In the data rows, 128 means zero.
Some points:
[195  69 169  91 104 103 177  45 108 108 115  85 153  68 103 170  85 134  62 210 147 177 189 114  86  98 181  89  67  59 118  95]
[ 46 127 144 177 136 135  96 136 108 193  95 145 169 115 131 121  87 105 111  80 122  62 171 145 135 129  64 175  50  75  82 153]
[ 95  90 118  72 137 149 147 136 186 133 131  37 133 171 135  54 161  73 103  57  94 227 161  45 103  90  99 172 166  76 138 110]
[ 64 156 174 102 177 117  97  83 172 158 157 182  89 175 104 231 104 121 110 168 118 125 154  83 136 174 143 140 149  92 197  83]
[104 101  76 130 107 153 101 176  82  98 144 173 152 117 152 134 141  66  98 152 113 160 123 110 176  99 200 156 122 198 157 100]
[165 131 143 127 155 147 125 139 154 181 166 117 154 104  93 130  95  91  65 152 202  90 137  87 157  59 153 151 206 137  91 131]
[188 211  93 156 175 129 160 138 183 124  50 178  82  42 207 171 175 184 122  88 106  69  93  95 112  84  74 144 130  77 152 110]
[ 81 165 179 119 116  87 134 122  79 126 181 199  73 114 119 111  93  46  63 130 164 126 106  80 141 161 104 167 147 113  94 120]
[153 110 100 199 139 131 128 156  85 149 116 183 118 106 113 124 122 131 157 223 118 177  98  79 131 168  61 135 147 100 149 127]
[119 123 133 106 130 127 160 134  72 171  69 162 135 162  80  94 147 105 174 124 177 102 149  73 195 129 175  58 157  71 198 129]
[ 59 178 167 123 198 113 106 117  81 112  80  54  36  35 134 154  91 182 193 168 179  92 120 138 134 101 171 136 159 159 177 107]
[126 122 112 137 173 123 118  84 105 149 154 154  46 144 111 125 131 217  71  71  36 204 118 174 157 131 193 105 135 124 117 156]
[ 89  80 146 150  94 119 159 135 154 111 114 122 107 184 131  61 119 124 139  77 164  97 161  54 136 180  96  62 145 119 129 111]
[125 107  80  80 171 126  31  78 155 202 141 157 132  49 150 117 132  96 113  66 113  98 127 161 136 127 145  57 148 200 205 181]
[125  58 168 142 100 115 134  93  62 139 133 132 147 145 129  72 191 123 108  64 122  96 127 166  76  57 149 189 133 130 148  83]
[171 187 144 175 100 156 144 159 138  86  96 171 103 135  97 146 134 120  55  86 110 141 143 110 125 192 122 156  91 133 105 185]
[127 132 135 198 193 134 202 153 189 161 157 134 115 145 164 169 105 169  80 128  58 159  90 194 151 161 124  78 145 104 128 200]
[ 87  76 115 125 110 207 154  30 205  90 140 130  98  77 107  64  52 130 116 171 175 183  90 120  78 160 178 151  96  99 164 100]
[150 188  82 146 132 129 182 148 146 110 124 170 125 125 158 119  67 115 109  72 157 133 144 250 189  66  55 111 126  69  87 108]
[ 94 185  96 142 149 206 160 146 154 173  94 177 138 134 202  27 124 180 139  96 231 138 141 178 114 145  68 152 139 124 131 171]
[165 131 112 158 161 150 167 113  96  96 191 163 185 162  33 137 165  64 165 101  88  94  79  92 109  89 192 181  44 117  95 139]
[125 181  70 129 172 102  54 176 123 113 195 115 135 217 117 120 101 175  65 137 182  68 148 163  80 143 161  88 148  65 146  81]
[165 112 126  51 116 119 140 107  90 117 104 154  86 174 185 163 147 102 115 136 187  89 150 137 193 117 111 128  79 157 139 182]
[222  89 112 101 107 159 152 162 121 150 133  82  34 137 114 156 139  62 133 141 168 172  76 143 192 108 106  69  76 161  69  90]
[162  95 152 162 193 116 196 169 117 107  85 196 132 174 150 146 156 116 126  70  96 118  69 124  31 134 152 158 121 129 114 129]
[147 181 164 156  82 140 163 103  78 154 104 193  93 129  81 102 104 164 186 148  90 117 143  69 163  52 137  91 113 134 117 141]
[127 127 123 107 111 126 118 152  55 120  83 111 106 137 142 102 103 133 114 122 148  80 114  71 108 156 137  85 150 131 108 224]
[156  87 121  76 125 140 218 103 119 112 163  94 123 169 123 119  99 157 160 135  75  49  95  90 246 176 172 164 164 152 151  85]
[201 102 143 116 112  61 128 120 114 159 120 130 140  69 196 118 159 137 142 188  91 117 172 142 133  63 197  99  97  81 160 151]
[135  97  97  53 141 122 121 160 119 124 105 131  74  78 141  66  71  99 143 141 116  91 167 130 152 155 133 181 172  88  94 171]
[129 200  74 105 145 182 130 135  70 133  94 157 174 130 151 129 212 125 197  77 116 169 127 125 125 150 100 164  77 143 178 100]
[121  75 148 191 184  75 108 181 149  99 165 128 186 154 147 125 114 203 174 129 102  59  74  93 137  61  53 156  45 162 154 178]
[157 176 148 144 162 193  81 154 171 191  71  83 174 214 179 162 119  92 158 127 154 172 155  88 153  70  85 196  82 146 100 112]
[ 81 100  16  55 204  61  75 196 112  75 160 188  95 149 118 114 141 210 124 181 127 128 155 103  83  76 104 114 127 107  71  47]
[116 139 151  41 140 208  47 150  97 164 132 110 227 125 133 154  42 218 132 158  86 170 110 137 167 193  97  63 136 100 101  88]
[118 115  93 140  75 113 124 135 183  17 127 122 161  98 138 202 172  72 151 125 105 100 165 124  94 151 157  80 125 188 126  83]
[143 102 141 121 200 122  77 130  77  82 162 110  70 114 119  97  60 118  87  75 172 155 170  93 111 138  45 135 179 174 163 142]
[ 60 102 110 164  84 105 115 191 122 115  85  80  82 124 120 198 176  97 154 150 101  83  78 180 114  78 182 209 130  56 115  93]
[107 127 150 109 115  99  71  55 132 102 171  32  56  85 176 131 141 119 176  60 186 157 117  66 188 205 162 161  19 146 110 120]
[ 60  60 186  63 170  90 153  96 148  90  28 162 176 133 153 155  50 107 154 140 123 226 113 144  75 136 119 130 132 167 130  97]
[167 101 100 181 158  80 139 174  74 105 149 110 113 130 128 191  97 171 106 105 114 103 138 133 199 189  58 160 148 131 174  68]
[148  89  82 220  91 126 105  89  80 208 146 166 107 143 179 154 138  73 152 143 147 165 115 101 114 152 156  86 166 135 123  64]
[132 131  66  93  81  51 120 126 170 150  52  73 143 157  16 101 100  93 227 125 114 124 134 169 111 194 115 124 117 130 148 160]
[174 163 156 173 124  68 202 204 108 108 135 147 198  44 144  77 125 110 174  91  84 151  77 117 101 131 164 125 135 119  61 108]
[ 54 104 147 136  88 201 122  63  56  20 113 124 177 103  11 167 153  78 126 137 123 157  65 143 183  79 154 137 139 152 164 104]
[118  81 161 129  84 129  88 104 106  74 129 133 141 115 100 106 192  76 171 127 133 110  48 143 176 172 104 123 190  92  87 120]
[130 157 193  46 152 188 127 108 133 112  74 113 150 132 189  98 136 160  83  91  81  95 190  97 117 153 181 151 165 219 128  87]
[122 170  75 177  70  92 152  75 176 181 132 157 174 146 113 175 112 180 119  84 109 121  80  79 113  89 205 144 133 198  75 144]
[155 132  84 132 107 128 222 106 193 130 181  92 134 128 141  97 118 166 116 139 160 213  92 131  99  48 120 160 118  98 200 122]
[111 103  67 173 205 176 127 193 192 181  99 129 182 152 165 105 164  89  69 139  91 126 163 126 141 141  98 129  34  93 177 146]
[118 184 108 102  94 106 173 105 137 140  97 104  76 163 129 129 189 120  43 158 119 126 126 127  94 118  60  60 124 133 141 131]
[180 136  49 170 173 142 138 193 109 166 142  74 138 174 130 109  89 163 186 126 140 102 123 168  53 114 151 116 139 150 102 121]
[147 136 144 150 143 182  43 114 150 167  90  94 101 145 171 120  83 144 134  76  76 143 217 147 128 120 133 150 182  39 141 163]
[193 105 166 170 103 179 126 166 197  55 151 148 140  70  90  54 129 180 133 149 173 175 206 154 157 103 150  86 115 147 170 118]
[ 75  63 150  87  53 200 188 196 111 201 228 132  79  57 122 227 142 149 139  67 134 103 198 216   0 158 114 170  72 134 166 171]
[ 98 108 128 113  72 161  91 148  94  75 137 117 160 135 188 133 172 187  64 198 164  69  93 120 121 144 144 143  84 110 108 137]
[184 239 167 155  77  90 124 114 126 146 111 115 142 176 129  96 118  72  87 119  37 156  46 143 132 112 136 103  97 196 147 125]
[130 113  70  81 175 212 127  87 168  92 129 129 101 156  95 122 123  81 197 185 144  97 170 190  88 148 111 198 187 117 127 139]
[135 121 116 130 140 127 112 174  44  78 130  84 112 132  81 141 116 134  89 157 157 107 170 148  64 179 140 139 142 132 163 159]
[118 138 106 194 132  87 168 107  78 132 114  35 196  94 134 155 134 107 110 202 172 146 154 126 178 167 162 184 179 193 117 188]
[142 141 179 127  97 107 156 127 110  78 155 180 143 212 158 184 118 130 167 111 208 111 204 163 167 115 151 138 183 106 125 157]
[149 217 159 116 157 138 103 122 135  75 215  95 167 127 184 133 132 121 185 175  61 143 132  69  54 112  74  75 158  92 160 222]
[ 98  77  77 204 141 145 155 103  98 171 112 129 157 135  85 167 199 198 143  89 147 149 125  92  84 112 112 131 148  90  85 124]
[ 93 102 203 118 161  97  87  72 159 142 126 123 123 140 132 137 210 138 163 144 138 205 170 178 147 196 149 106 134 169 136  97]
[ 70 201 216  91  54 101  72 157 167 133 135  90 102  93  70 184 118 107 165 124 146 130 170 110 150 168 137 133  91 102 185  63]
[153 173 170 115 125 156 144 147  97 196 170 129 191 110 159 131  96 148 112 120  47  81 107 180  87  72  63  43 163 141 122  82]
[ 51 140 154 106 128 163 150 146 135 136 144 110 167 171 189 115  95  72 190 120  56 161  74 128 124  97 127  49 139 153  57 160]
[213 123 220  91 175 134  87  76 192 144 120 119 126 102  67 133 159 117  88 131 163 126  73 149 129 193 174 144  99 114 102  99]
[ 82 147  92 140 151 121 194 139 167 146 121 145 151 106 100 127 119 132 111  96  88 152 160  99 171 103 141  71 100 140  36 153]
[180 132 137  43   4  87  75 181 182 133 136 167 197 140 106 171 141 150 112  89 112 226  65 123 128 123 158 168 172 159 106 182]
[195 110 131 185 147 128  67  50 153  80 107 115 129 154 123 144 142 109 131 141 127  90 127 137 145  72  98  59 111 130  49 145]
[ 46 170  67 134 134  69 125 108 107 103 187 106 143  99 159  82 148 129 107 175 179 101 121 171 124 177 142 153 138  87 153 103]
[ 66  89 182  73 175  83 122 161 194 192 159 117  92  72  79 147 175 111 120 125 212 135  83 143 164 116 115  86 186 147 202 178]
[161 123 175 103  82  93 108 100  99 179 161 149 108 150  98  82 153 148 144 187 126 129 132 168 118 158  89 176 133 140  83  80]
[164  67  68 124  34 137 128  84 156 125 141 166 120 126 171 144  61 101 110  76  95  56  96 113 124 140  77 120 149 106 145 160]
[154 121 155 207  69 154 122 114 156 137  99 130  96 155 144  86 119 116 150 221 120 145 138 126 131 127  95 160 151 228 100 130]
[120 141 175 140  99  76 104 125 132  74 101  88  65 144 109  74 146 189 119 170 130 124 115 166 142 114 220  72  89 146 121 119]
[ 99 143  78 115 132  80 138 128 133 126 125 142 129  78  61  93 195 150 103 148 133  64 168 119 109 114  46 176 101 155  94 140]
These points spread out most along one direction. How far along it is each point below, from 0 to 99? The average is 50, and the first point in the table lies past the average. One standard deviation of the points above along it is 16.
[118  81 161 129  84 129  88 104 106  74 129 133 141 115 100 106 192  76 171 127 133 110  48 143 176 172 104 123 190  92  87 120] ~ 69
[ 98 108 128 113  72 161  91 148  94  75 137 117 160 135 188 133 172 187  64 198 164  69  93 120 121 144 144 143  84 110 108 137] ~ 56
[132 131  66  93  81  51 120 126 170 150  52  73 143 157  16 101 100  93 227 125 114 124 134 169 111 194 115 124 117 130 148 160] ~ 61
[127 127 123 107 111 126 118 152  55 120  83 111 106 137 142 102 103 133 114 122 148  80 114  71 108 156 137  85 150 131 108 224] ~ 49
[165 131 112 158 161 150 167 113  96  96 191 163 185 162  33 137 165  64 165 101  88  94  79  92 109  89 192 181  44 117  95 139] ~ 41
[188 211  93 156 175 129 160 138 183 124  50 178  82  42 207 171 175 184 122  88 106  69  93  95 112  84  74 144 130  77 152 110] ~ 17
[ 66  89 182  73 175  83 122 161 194 192 159 117  92  72  79 147 175 111 120 125 212 135  83 143 164 116 115  86 186 147 202 178] ~ 72
[ 60  60 186  63 170  90 153  96 148  90  28 162 176 133 153 155  50 107 154 140 123 226 113 144  75 136 119 130 132 167 130  97] ~ 64
[222  89 112 101 107 159 152 162 121 150 133  82  34 137 114 156 139  62 133 141 168 172  76 143 192 108 106  69  76 161  69  90] ~ 57
[165 131 143 127 155 147 125 139 154 181 166 117 154 104  93 130  95  91  65 152 202  90 137  87 157  59 153 151 206 137  91 131] ~ 52
[127 132 135 198 193 134 202 153 189 161 157 134 115 145 164 169 105 169  80 128  58 159  90 194 151 161 124  78 145 104 128 200] ~ 23
[120 141 175 140  99  76 104 125 132  74 101  88  65 144 109  74 146 189 119 170 130 124 115 166 142 114 220  72  89 146 121 119] ~ 70
